In the data rows, the value 128 means zero.
Some points, each followed by its number:
[136 104 153  62 156 143 135 129 148 148 184 105 167 116 119 142 116 109 172 111  98 168  99 130 112 127 126 151  89 130 138 120] 0
[197 111 161  86 177 136 153 126 160 126 135  87 108 147 111 108 151 157 125  83 130 115  92 121 118  20 163  85 139 141 215 143] 1
[ 86 166 107 135 111 116  91 128 101 151 117 128 122 104 165 126 103 112 119 117 120  86 166 127 136 208  96 138 132 124 102 111] 2
[ 31 113 113 123 121 134 195 108 155  54 158 203 159 125  81 148 157 120 128 219 149 204 115 142  90 194 122 199 111 110  14 133] 3
[ 94 107  98 173 121 145 144 133 123  74 127 183 154 121 129 144 161  96 159 147 170 152 118 148 134 166 100 177 136 114  76 102] 4
[ 79 140 109 172  91 101 115 120  94 117  80 134 126 124 155 121  89 137 116 170 149  93 203  95 134 188  88 132 136 141 101 139] 5
[146 134 145  62 155 126 130 147 161 159 143  74 129 135 101 125 121 135 130 104  79 150  98 152 121 112 166 105 121 127 148 141] 6
[131 152 139 134 143 148  94 116 103 189 143 113 132 120 139 118 146 135 114  70  97  86  95 134 140 163 144  92 163 123 148  95] 7
[130 141 146 107 152 135 105 136 124 164 125  65 126 126 123 113 137 147 123  89 105 101 118 129 129 144 141  87 147 126 156 125] 8
[112  79 155  69 185 130 233 148 172  51 115  86 178 123  31 124 146  93 199 187 138 213 115 160 114  79 108 167  72 123 113 171] 9
[191  94 168  79 184 136 163 129 172 106 130  90 121 149 101 108 158 160 130  98 140 130 103 124 115  27 154  91 132 135 198 150] 10
[ 94  53 167  75 222 135 199 146 173  29 152 107 203 174  43 129 174 153 199 190 177 182 120 129  89 108 104 157  89 122 107 157] 11
[163 169  76 183  36 102  31 152  87 164 121 166  62 123 211 148  82 110  90 101 127  96 165 115 169 159 137 138 135 130 118 110] 12
[102 136 116 130 102 109 120 132 116 115 110 137 131 131 129 135  95 120 133 167 124 131 172 130 136 139 103 141 109 134 102 148] 13
[104 111 104 174 115 150 143 138 127  79 134 169 151 120 136 150 159 112 152 118 168 151 110 137 129 156 111 163 150 113  87  96] 14
[ 66  94 138 110 128 147 198 108 157  73 161 133 158 135  79 142 150 142 139 185 150 208 116 113  71 159 144 161 130 115  67 141] 15
[200 135 134 119 124 121  67 166 135 148 110  77  85 155 145 118 119 154 112  88 122 103 136 124 149  67 163  82 132 130 193 146] 16
[110 197 108 134 110 122  81 122 103 196 114 128  94 112 171 120 118 126  73  68  82  62 128 151 146 188 132 102 170 125 126  99] 17
[159 164 127 106  50 116  39 140  99 228 149  65  78 125 166 137  64 137  90  76  56 123 143 109 131 140 182  85 141 127 162 135] 18
[ 97 137 125 154 128 145 155  85 115 147 139 159 149 105 131 127 132 125 118 142 118 120 109 123 122 168 123 130 144 130 100 100] 19
[  8 129  91 169 110 119 172  94 101  70 128 244 173  87 140 144 125  86 142 218 166 147 161 127 118 246  53 224 106 123  13 110] 20
[ 40 147 109 136  61 116 129 106 114 124 154 176 130 139 129 153  97 133 102 189 112 171 159 118 100 208 130 164 127 120  47 132] 21
[106  75 152  67 186 124 240 146 168  37 106  91 173 118  31 119 146  92 198 199 142 214 121 161 113  74 104 177  74 122 112 172] 22
[148 124 137 129 134 132 103 124 129 112 170 183 126 136 123 133 154 118 126 146 148 149 104 127 116 105 138 155 112 111 120 126] 23
[199 152 119 142 113 127  83 143 123 169 114 117  75 129 172 122 122 130  97  70 117  79 118 122 145  94 160  92 144 134 177 115] 24
[137 158 107 128  54 113  83 126 102 197 108  89  98 100 171 143  55 110 114 107  79 128 161 115 139 158 148 112 133 136 130 126] 25
[ 63 131 111 170 123 114 144 101 102 109 107 164 152 112 144 127 112 135 126 168 152 101 168 109 122 198  83 152 126 137  78 113] 26
[204 138 130 137 156  92  80 173 120 119  66  85  81 152 151  97 120 146 120 106 149  55 168 117 171  57 122  82 121 141 198 160] 27
[135 162 137 145 137 147  86 115 108 204 141 113 128 120 145 115 147 140 107  77  94  79  96 133 143 163 142  84 164 120 149  91] 28
[ 89  48 165  72 217 133 207 154 171  17 148 113 202 174  43 134 171 152 204 204 186 183 129 135  89 116  99 165  82 118 104 167] 29
[184 180 141 124 124 134  41 146 100 237 111  59  96 113 170 107 114 119 105  19  71  57 105 141 167 122 147  58 162 136 205 104] 30
[203 101 160  93 170 132 153 136 165 114 115  90 106 144 120 113 139 151 129  86 136 110 110 121 124  15 149  84 131 151 210 148] 31
[200 115 196  37 182 159 100 137 155 211 204  39 148 138  93 126 138 143 152  58  60 159  50 137 112  71 186  72 121 124 209 124] 32
[185 157 139 110  81 153  68 125 100 255 159  84 121  95 164 150  78  94 134  54  50 141  97 127 145 126 164  95 135 128 178  99] 33
[209 156 132 126 107 115  71 139 123 179 129 115  64 136 168 117 123 136  89  70 106  85 117 126 149  77 172  88 137 130 191 130] 34
[103 138 122 167 116 118  99 125  97 142  77 101 131 113 174 122  89 151 126 108 142  64 191  91 140 173  85 102 153 149 144 123] 35
[108 129 132  81 121 136 130 136 144 155 176 114 152 126 101 153 117 105 146 147  78 198  83 152 113 168 152 144 109 114  92 120] 36
[196 150 120 136 108 125  80 136 124 175 118 111  82 125 170 121 122 129  97  70 109  97 118 121 145  94 158  95 153 133 179 116] 37
[ 91 133 120 155 132 144 162  92 122 141 139 155 154 109 127 127 136 127 120 140 123 129 108 127 122 171 111 135 146 127  93 100] 38
[ 94 160 131 124 124 153  99 104 110 195 164 146 146 110 144 134 138 113 112  92  89 120  90 140 125 191 127 127 153 121 113  87] 39
[129 116 122 140 142 125 156 124 140  81 132 166 120 115 126 122 162 113 133 140 166 129 118 140 123 113 117 164 121 122 114 127] 40
[ 97 108 112 151 144 135 177 105 141  75 141 206 152 129 131 142 157 117 140 154 174 135 120 133 119 140  97 180 119 128  86 107] 41
[ 44 146  96 169 123 119 154  98 100 110 121 188 152 119 135 131 123 125 116 167 132  88 146 134 135 218  82 160 133 124  52 108] 42
[201 104 156  90 166 138 150 135 163 125 127  87 108 146 115 110 144 160 125  80 130 114 110 120 114  22 164  85 134 143 211 148] 43
[108 112 123 153 126 113 143 139 115  94  57  94 144 143 128 118  94 155 143 162 155  93 198 111 140 123  90 103 130 147 142 160] 44
New points follow, each followed by the number of its nearest point above.
[219 130 132 129 149  98  74 170 122 128  80  79  78 150 153  98 118 154 115  94 139  47 157 125 166  49 136  76 117 141 213 152] -> 27
[209 134 130 129 151  97  77 174 122 119  80  82  73 154 152 101 120 151 117  97 143  55 160 126 170  48 138  85 117 136 206 152] -> 27
[104 129 129  78 114 142 134 125 141 167 177 121 154 121 102 152 112 101 141 136  73 196  90 147 114 175 154 148 113 115  87 118] -> 36
[  3 122  95 163 121 124 182  91 111  59 138 232 189  94 128 147 131  96 147 224 172 160 150 124 105 247  53 230 108 124   6 104] -> 20
[148 113 114 141 112 104 146 133 138  80  99 155  96 124 148 121 123 130 121 136 169 112 161 112 131  73 115 145 119 143 147 148] -> 40
[147 134 141  71 149 134 125 143 154 159 157  82 128 137 106 127 131 131 124 102  79 147  88 152 121 121 162 105 121 126 143 129] -> 6
[ 80  95 144 105 127 147 195 117 159  81 155 110 157 126  80 141 156 141 139 160 146 209 107 117  75 152 150 149 144 116  89 141] -> 15
[ 99 175 117 138  73 133  56 110  92 210 186 162 125 128 151 148 111 119  94 130  78 130 116 136 133 207 152 140 127 106  78 108] -> 39
[ 75  98 135 105 125 147 191 112 163  82 167 130 148 132  79 142 160 143 135 172 147 215 104 117  69 157 153 158 139 113  76 137] -> 15
[128 155 141 146 117 159  81 103 105 211 200 158 141 119 135 136 157 123 104  91  92 130  61 139 126 181 165 117 147  99 112  83] -> 39
[ 92 123 134 134  98 120 142 128 121 113 108 104 130 131 109 127 101 136 128 167 133 149 168 113 112 141 123 132 126 126 118 154] -> 13
[211 128 143 125 144 130 100 146 127 156 101  86 102 132 127 111 127 126 128  92 119 105 116 131 158  49 147  86 125 136 199 140] -> 16
[ 99 132 121 123 112 124 131 134 128 121 130 135 144 121 115 138 116 110 136 170 118 166 132 134 130 161 121 157 113 122  88 134] -> 13
[141 137 146  61 148 133 133 143 156 153 153  78 131 141  97 131 130 133 132 106  77 158  91 152 117 116 163 104 118 123 141 137] -> 6
[ 36 104 114 116 122 120 202 115 153  45 155 179 158 138  79 146 148 123 133 221 151 206 128 130  88 196 122 194 110 113  21 141] -> 3
[ 97 108 110 158 145 128 179 109 139  59 134 208 153 128 129 139 156 116 148 160 180 131 130 133 121 138  94 178 116 128  81 110] -> 41
[ 90 158 139 118 134 160 112  98 115 194 184 153 155 112 135 137 149 111 119  93  88 137  75 145 116 193 133 141 152 119 102  85] -> 39
[ 93 101 108 155 136 130 184 105 140  57 130 211 151 118 129 138 147 122 140 162 178 133 133 124 118 140  92 180 117 135  84 117] -> 41
[ 27 123 110 121 127 124 195  99 145  59 155 194 159 125  93 146 146 118 120 215 148 192 128 132  94 207 110 192 113 111  21 126] -> 3
[222 182 127 158  85 134   0 148  86 251 136  83  67 131 200 118 102 134  92  20  75  62 110 131 176 120 172  56 158 127 203 101] -> 30
[152 100 134 147 190 116 167 138 129  82  64 105 153 149 100  96 128 146 143 171 160  93 149 121 156  75 102 100  98 148 151 151] -> 44
[  5 131  95 164 112 128 176  91 111  73 143 237 183  93 129 145 134  96 140 215 169 160 146 126 105 248  55 221 112 124  10 102] -> 20
[152 130 140  66 146 127 126 148 155 153 150  83 127 138  98 129 127 127 125 113  80 154  92 152 125 113 166 105 118 123 141 139] -> 6
[108 111 135 148 139 122 142 130 118 109  72  91 149 146 119 120 101 161 144 147 147  98 183 112 132 126  92 103 133 143 146 153] -> 44
[134  89 141 138 175 118 166 152 136  73  46  38 134 149  92 101 127 165 151 134 166  94 167 113 136  91 111  76 143 143 173 167] -> 44
[ 94 156 133 130 124 154 105 108 112 189 167 148 148 114 142 135 136 126 120  97 102 117  97 136 123 194 125 125 154 119 102  92] -> 39
[ 97  96 178  92 208 183 189  93 147 144 190  97 208 112  62 121 186 133 171 118 115 174  44 134  91 151 129 125 133 117 121 101] -> 0
[  0 125  93 161 127 129 186  85 113  61 146 242 191  87 127 148 140  90 147 218 170 160 146 124 102 252  52 231 109 123   0  94] -> 20
[138  86 135 127 130 116 199 139 147  88  60  33 135 125  85 125  97 140 155 155 138 152 160 115 121  83 138  96 129 139 153 167] -> 44
[ 82 112 118 166 147 127 183 116 124  72  55 116 153 127 123 116 125 150 140 154 169  95 173 114 137 145  86 118 156 150 116 132] -> 44
[220 132 128 135 142  94  70 175 128 130  67  76  69 152 162 104 110 148 114  86 142  42 171 117 172  46 137  72 117 142 213 157] -> 27
[207 123 130 139 155  97  87 166 124 125  78  87  83 154 149 100 120 151 121 100 146  62 156 120 164  56 134  88 121 144 202 149] -> 27
[101 104 110 160 153 127 178 110 133  62 127 200 153 128 124 139 154 124 137 163 175 125 133 127 135 135  97 173 113 133  89 116] -> 41
[108 109 132 154 140 118 137 133 112 104  69  92 153 143 120 118 102 158 142 151 147 102 189 110 134 127  93 101 133 153 147 153] -> 44
[  0 124  96 164 117 121 182  92 112  62 137 233 183  93 123 142 133  94 150 225 173 155 155 122 104 248  53 230 104 120   0 104] -> 20
[ 88 128 114 124 115 119 141 140 126 101 123 130 144 131 106 137 115 109 143 175 134 169 143 134 122 166 116 159 103 118  80 144] -> 13
[ 99 111 135 146 140 119 147 125 116 107  75  98 152 146 120 123 108 155 145 157 150  98 187 108 132 130  88 102 131 147 136 147] -> 44
[193 134 138 127 133 147  88 131 131 148 178 185 117 138 139 124 161 108 128 112 136 145  77 144 149  81 151 143 109 118 142 110] -> 23
[134 123 108 155 108 110 146 122 130  85 108 186 104 125 149 134 133 117 117 142 163 115 152 116 134  99 114 154 127 136 121 132] -> 40
[ 32 108 110 113 128 121 200 115 153  40 146 179 159 125  85 145 145 118 134 218 152 198 128 132  87 192 117 197 113 110  24 134] -> 3
[206 137 124 143 143  92  73 174 120 115  77  93  71 147 155 102 120 148 111  98 152  49 163 120 164  50 137  83 129 142 197 153] -> 27
[129 159 138 143 116 171  76 101 107 220 210 156 140 121 136 140 162 120 108  91  86 141  52 141 121 182 170 121 156  98 105  78] -> 39
[ 61 168 105 150  88 113  76 137  97 141 130 146 115 108 161 135 118 120 110 114 119  92 165 133 136 235  97 150 147 115  82 110] -> 2
[179 174  75 193  37  74  55 153  86 148  30 120  28 117 233 124  49 125  74  77 129  26 225 116 188  98 117  95 158 158 176 137] -> 12
[107 124 141 112 104 158 146 103 130 158 181 146 154 122  98 151 135 109 133 148  96 209  87 143 105 147 159 144 129 111  95 118] -> 36
[201 134 122 138 149  91  81 174 126 111  68  93  78 149 154  99 112 154 117 108 158  43 175 117 167  50 120  88 108 145 202 156] -> 27
[106 120 131 148 139 127 129 128 121 111  90 106 149 147 120 122 108 155 139 147 143 103 169 117 131 130 100 102 132 143 136 142] -> 44
[134 114 104 155 106 115 155 125 135  76 116 178 115 129 145 135 130 120 124 153 170 131 151 120 125  98 115 165 121 131 115 132] -> 40
[101  95 180  88 198 179 192  89 144 148 192  92 207 106  69 123 181 128 176 117 112 175  47 134  84 150 136 125 132 111 125 101] -> 0
[110 132 133  78 115 144 131 123 139 176 180 111 153 119 107 147 113 101 142 123  66 192  83 141 116 166 156 140 114 116  96 115] -> 36
[203 140 126 135 149  91  80 168 120 120  71  88  72 151 160 101 116 149 110 106 149  47 162 122 169  59 125  83 120 138 197 153] -> 27
[147  99 132 149 190 112 167 133 131  79  62 102 155 148 103 105 131 149 149 171 163  89 161 125 157  72  93 104 107 150 155 150] -> 44
[137 165 126 138 115 109  91 133  90 181  61  71 108 115 157 105  76 137 105  95  99  50 181 111 156 134 104  75 145 157 177 141] -> 35
